One vector is turned by the same rotation once a tick. Each row is the vector after some number of ticks, and that number follows the row.
The counts run from 0 to 307.
[126 113 120 179 149 149 102 110 135 180 137 149 124 154 145  83 146 103
 123  90 124 113 128 133 133 174 133 127 103 120 131  95 158 128 140 113
  93 144 184  95 142 101  88 100] -> 170
[120 141 109 128  67 136  95 164 108 116 140 107 151 154 191 163 106 118
 117 163 124  67 129 150 155 126 129 131 117 130 140 161 113 119 132 169
  88 163 131 127 119 161  84 134] -> 238
[116 102  76 155 116 124 114 117 153 166 100 112 124 116 118 125  57 139
 118 102 124 116 134 153 152 101 108 157 136 185 157 132 118  83 113 159
 115 158 148 129 145 184 123 100] -> 219
[149 176 138 167 116 177 109 152 158 108 109 100 137 161 159 157 126 109
 139 117 120  64 135 108  77 155 100 119  92 116 114 137  86 129 136 142
 125 122 155 132  86 101 105  89] -> 120
[109 157 103 141 138 137 154 140 144 109 103 126  83  84 187 173 128  97
 106 156  95  57 121 137  94 125 103 123 122 131 115 154  91 119 105 116
 100 120 166 124 105 142 106 117] -> 111
[104 158 111 133  96 155 137 148 158 105 125 106 182 129 133 124 148  89
 125 142 148  75 123 140  95 143  77 108 123 141  82 147 144 114 136 136
 131 164 176 147 114 118 158  87] -> 135
[116 121 130 161 159 149  99 137 145 129 116 130 150 148 145 120 146 106
 146 118 133  77 145 147 130 152 111 101  81 141  98 146 165 133 198 157
 135 168 162 142  99  87 163  82] -> 1
[ 84 109  96 159 111 113 148 133 105 146  55 167 137 140 151 116 127 107
 143 156 155  75 141 128 106 121  78 130 114 117 134 110 144 138 103 101
 138 162 153 130  72 120 155  95] -> 271
[114 163  56 113 140 129 106 138 138 196 120 146 114 111 125 105 106 111
 129  87 120 130 117 144 124 166 117 159 103 144 115 117 138 127 120 119
  82 131 165  77 108 180 102  96] -> 35
[117 104 104 141 111 126 178 101  95 113 114 134 111 168 110 108 115 138
 152 123 141 102 155 156 136 171 115 137 126 175 163 152  82 124 142 144
  81 168 120 127  74 130 109 116] -> 74
[110 180  91 161 160 126 102 135 157 158  90 146 137 136 120  88 116 127
 115 105 148 111 164 120 138 152 126 113 119 154 125 107  94  75 114  85
  85 144 162 141  91 153 134 100] -> 297
[120  99 114 135 106 130 122 101 154 148 101 123 106 149 111 150 113 149
 140  74 130 107 135 129 143 138 133 151  93 189 195 159 103 110 189 143
 105 155 130 132  82 157 126 110] -> 207
[117 162  89 155 142 105 136  98 157 120  96 133 137 114 135 101 148 124
 105 103 114  85 131 111 131 154 126  94 127 161 108 137  95  67 125  65
  77 134 170 137  91 149 118 121] -> 295
[134  98 111 159 141 119 143 137 124 120  78 119 136 124 118  87  93 149
 112 146 136  97 168 178 156 123 108 137 138 179 135 147 107  80  94 137
  88 158 156 119 103 152  97 128] -> 86
[106 108 123 103 147 189 157  98 147 153 129 122 151 114 164  82 156 137
 101 105 156 110 122 105 139 185 107 113 131 182 119 115 145  97 147 111
  91 161 164 104 121 130 100 145] -> 176
[124 129 174 159 110 122 127 122  61 114  97 117 111 127 167 101 132 119
 140 129 103  60 130 131  81 143  82 112 114 126  90  91 130 120 144 116
 103 121 194 156 129 122 137 124] -> 277
[128 141  92 136 121 161 159 156 114 125  97 141 124 143 138  95  90  91
 157 133 169  84 155 142 115 162  87 132 122 158 107 153 121 166  86 164
 118 153 116 110  65  98 102 127] -> 256
[128 107 120 145 125 136 129 134 145 122 147  89 123 118  93 138 116 134
 122 107 111 116 129 190 120 152 116 130 128 149 100 177 122 122 177 182
 115 151 192 109 101 174 102  73] -> 213
[111 141 132 116  94 125 157 113  98 103  69 129 140 116 156 101 150 139
 134 143 126  70 129 108  97 158  82  94 107 157 133 114  99 110 134  81
  92 128 162 155  75 148 136 158] -> 281
[105 127 124 112 107 123 101 127  87 177 143 108 113 133 132 135 121 110
 114  99 153  82 143 116 151 138 129 180 154 150 112 117 138 131 167 172
  70 173 168 115 181 121 118  95] -> 53
[129 113 103 178 117 128 151 135  93 149 113 152  98 163 103 110  88 143
 154 126 167  99 162 180 131 155 125 156 137 150 151 153  96 142 161 154
  93 156 114 136  77 142 124 101] -> 76
[139 157 114 166 123 140 121 140 155 124  61 128 122 128 121 129 110  73
 132  81 127  71 132 107 107 119 112 130  91 179 128 138 132 123 141 122
  90 152 132 131 140  68 168  99] -> 129
[133 114 102 120 116 140 120 110 135 155  99 115  99 129 109 141 110 157
 140  76 138 113 147 142 150 133 119 156  89 198 196 154 103 118 168 139
  95 142 129 136  91 162 120 117] -> 206
[107 121 153 175 108 114 100 119  62 151  87 141 110 135 148 103 121 100
 142 130 121  65 149 131 109 125  72 137 114 114 109  89 135 148 124 122
 136 126 198 162 130 107 129 102] -> 275
[145  77 135 193 106 118 154 122 111 147 128 150  98 146 124 134 100 138
 136 123 139  60 128 172 111 140 126 138 132 120 130 163 117 136 189 155
  88 151 152 112 105 150 113 102] -> 79
[128 157 103 121 110 125  60 138 122 192 118 139 147 134 166 125 119 130
 135  81 121  86 126 128 155 144 148 141  68 150 138 131 132 112 185 113
  79 131 154 139 124 172 137 141] -> 26
[139 106 146 110 122 193 115 111 142 158 121 120 141 116 155  80 156 138
 101  98 141 100 136 126 130 166 109 128 107 143 133 107 160 114 130 112
  65 139 172  95 143 117  71 148] -> 174
[113 116 128 111  89 147 172  89  88 117 147 103 127 137 135 111 119 145
 146 125 148  83 162 165 109 160  76 148 149 174 155 150  86 108 146 158
  78 146 127 138 114 161  80 150] -> 71
[100 127 104 112  97 156 114 120 105 133 126 132 155 102 153 124 155 119
 135 118  81 112 106 125 137 192  88 110  76 130 128 133 147 166 146 114
 142 128 196 138 104 172 118 130] -> 18
[113 144 119 141  77 145 125 143 169 107 108 103 197 142 137 134 151  88
 127 135 141  62 117 119 102 134  90 105 108 131  94 156 147 103 148 127
 116 160 164 133 112 107 155  95] -> 134
[142 127  89 150 119 150 161 148 117 135  73 158 112 145 131 107 105  89
 146 124 158  74 126 134 119 152  95 137 104 144 119 150 127 170  88 142
 107 150 118  95  70  89 111 130] -> 257
[ 96 132 107 116 128 132 151 154 116 121  63 135 143 126 162 103 121 127
 139 168 175  72 155 148 106 128  66 131 128 140  93 128 143 113 114 117
 122 164 143 129  62 132 157 109] -> 269
[127  93 124 201 132 154 130 150 128 157  85 150 135 156 148 109  60 164
 122 157 164  88 143 147 137 130 119 140 135 128 155 108 110 111 128 156
 138 163 154 141  91 157 117 105] -> 90
[128 147 117  94 108 168 117 131 133 144 151  86 172 165 135 102 121 137
 119  88 148 110 124 100 134 194 112 140 133 156  97 115 113 101 146 174
  87 155 166  91 121 127  89 114] -> 43
[100 184 103 111  88 162 131 159  97 114 121 133 159 145 130  77 133 108
 147 146 126 117 133 157 110 186  88 100  99 151 136 108 136 150 132  98
  93 147 154 156 113 143 146 132] -> 150
[134 153  83 161 122 133 110 130 107 168 114 143  73 155 191 143  68  97
 152 113 127  65 146 140 119 111 119 157 100 135 141 118 120 121 101 156
  89 132 114 105 137 116  87 120] -> 247
[ 94 154  64 123 104 135 146 156 119 106 158 115 137 127 185 157 108 105
 135 168 123  88 115 159 125 158 107 125 153 131 103 166 105 125 107 162
 111 165 137 127  92 154  93 119] -> 241
[105 142 125 153  96 144 103 119 118 148 114 120 160 141 166 103 119 100
 145 116 117  81 107 126  86 130  84 122 100 144 136  76 147  99 166 105
 101 143 151 156 179 129 174 111] -> 144
[127 125 125 122  97 142  77 104 132 173 152  97 162 171 140 116 122 117
 118  66 126  97 122  87 151 173 121 149 110 150 131 119 123  97 135 150
 100 138 176  95 137 119  75 107] -> 41
[142 101 112 183 116 128 134 132 103 155 109 157  95 163 100 120 101 130
 148 123 160  94 162 177 137 145 126 155 121 130 158 150 110 150 165 150
  94 153 121 123  79 143 111 107] -> 77
[ 82  98 107 174 121 110 146 117 103 147  67 160 123 147 154 121 117 103
 148 150 141  68 130 116  94 135  87 135 121 120 118 100 142 132 122 106
 147 159 160 139  80 117 165  92] -> 272
[ 89 100 103 130 153 164 145 128 129 159 109 144 119 147 144 114 149 135
 113  98 153 124 132 103 157 188 143 125 126 162 141 113 139 143 169 117
  91 199 154 121  97  94 132  92] -> 180
[ 80 160  55 128 117 128 142 150 107 126 147 130 116 134 175 150  97  90
 130 167 127  99 133 173 135 156 102 136 142 128 114 170 111 138  77 155
 110 152 143 128  88 152  84 105] -> 242
